Each named turn below is shown by a few rows before and after it. Which turns, in which order, take the first row of each later pair to the second? The first pair is answered.
j_500 (before -> after):
0  1  9  9  10  -5  17  -15  5 -> 10  5  4  -14  0  7  16  -12  -10
-9  -3  6  13  1  11  -14  6  -6 -> -10  3  12  14  4  10  -3  0  -1
25  24  -5  -24  9  -4  -20  13  -12 -> 13  6  -7  2  17  -22  -36  15  1
-25  13  -4  30  30  -19  -8  -4  5 -> -14  41  8  3  22  1  21  -12  -4
j_644 (before -> after):
1  16  2  13  -11  3  7  -10  -7 -> 2  2  -7  14  -13  -2  -12  -3  -11
-6  11  -1  12  11  -5  -4  5  -11 -> 11  -12  0  -6  -13  2  0  3  -10
6  22  19  -3  6  19  48  -20  19 -> -10  -10  -29  27  27  -5  -41  17  -6
j_855 (before -> after):
-24  37  -6  13  32  5  9  4  -6 -> -13  43  -4  -8  19  19  19  4  -13
22  -30  12  -7  -19  5  3  9  2 -> 14  -35  11  10  -10  -6  -4  9  10
4  -51  -9  13  -14  -19  -26  0  5 -> -6  -35  -17  21  2  -21  -38  6  -3
1  -17  -13  -15  -4  -3  -27  16  -14 -> 3  -19  -13  -17  -8  -1  -25  15  -14
Pairs:
(two turns a pair)
11  -41  -9  17  -13  -9  -24  0  -3 -> -3  4  21  26  7  -7  30  -23  17 -> j_644 then j_855
6  57  -15  -16  12  18  1  17  -29 -> 18  25  -29  -25  -7  18  -24  29  -35 -> j_500 then j_855
1  -10  5  -2  -16  0  4  -7  8 -> -6  17  3  -3  -1  4  8  -7  -2 -> j_644 then j_500
10  -10  -2  -7  5  -7  23  6  9 -> 12  -5  -2  -10  4  -5  23  8  8 -> j_855 then j_500
-7  -10  30  2  -10  12  1  -2  4 -> -5  -18  23  2  -13  11  -11  2  2 -> j_644 then j_644
-8  -30  7  6  8  1  -27  -1  -5 -> -9  -15  29  6  9  3  11  -19  12 -> j_644 then j_855
16  9  -10  -23  -25  6  -1  13  2 -> 4  19  8  -5  -13  -3  25  -1  25 -> j_500 then j_644
-12  54  -11  -12  13  11  -8  22  -20 -> -1  2  -28  -14  -9  4  -43  34  -22 -> j_855 then j_500
-5  22  2  -36  5  20  4  -45  22 -> -23  5  -20  -2  26  -4  -44  -27  21 -> j_855 then j_644
-12  52  -8  -4  21  10  2  8  -28 -> 7  32  -17  -30  -4  21  -7  15  -39 -> j_500 then j_855
-18  -3  -2  18  8  1  -2  -13  14 -> -14  -2  4  13  2  5  10  -18  16 -> j_644 then j_644
-23  -3  22  23  4  -12  24  -11  30 -> -11  -20  23  9  -15  -7  28  -12  31 -> j_644 then j_644
11  -37  -12  6  -11  2  -18  13  0 -> 21  5  -2  -25  -14  25  15  6  -12 -> j_644 then j_500
5  39  -12  27  11  -13  -7  11  -21 -> 15  24  -22  16  -1  -10  -22  18  -31 -> j_855 then j_500
-7  19  -2  3  10  -2  -3  9  -4 -> -1  9  -9  -5  2  0  -12  13  -10 -> j_855 then j_500
39  -20  3  -7  -39  10  12  19  -6 -> 19  46  -5  2  3  13  9  25  -28 -> j_644 then j_500
22  -50  10  -13  -36  -1  11  -13  19 -> -14  -8  24  31  11  -20  29  -24  37 -> j_855 then j_644
-12  -33  3  28  8  -26  -27  -3  18 -> -21  -9  12  35  22  -26  -10  -10  22 -> j_644 then j_644
3  11  11  9  12  -13  13  -13  7 -> 14  20  3  -13  3  0  8  -7  -11 -> j_855 then j_500
12  -25  11  -1  -2  15  -12  16  3 -> -1  -14  24  16  12  8  6  7  18 -> j_500 then j_644
12  22  12  -30  -9  27  2  -6  0 -> 5  31  20  -20  0  22  10  -11  8 -> j_500 then j_644
17  14  -6  -24  -14  12  10  -5  -17 -> 14  -24  5  -3  -22  -4  15  -14  12 -> j_855 then j_855
20  -59  0  -25  -19  4  11  -17  6 -> 5  -60  -23  -4  4  -10  -31  1  -6 -> j_644 then j_644
-7  -32  -12  28  -8  -25  -20  3  20 -> -12  15  -28  15  15  -13  -36  18  -13 -> j_855 then j_855
4  -15  4  1  -16  -1  -2  -1  11 -> -8  16  7  11  6  -3  2  -2  8 -> j_644 then j_855
-14  1  -1  6  5  0  -3  12  -9 -> -6  4  -1  -7  -3  9  4  12  -13 -> j_855 then j_855
-28  56  6  24  45  -10  -2  -16  -10 -> 16  -56  -16  -11  -28  -8  -46  2  -13 -> j_644 then j_855
-11  28  2  21  6  -18  18  -4  -3 -> 10  24  1  -13  -19  0  25  -4  -15 -> j_500 then j_855
7  -4  26  25  -15  -8  31  -15  37 -> 21  -15  23  5  -33  2  30  -12  29 -> j_500 then j_855
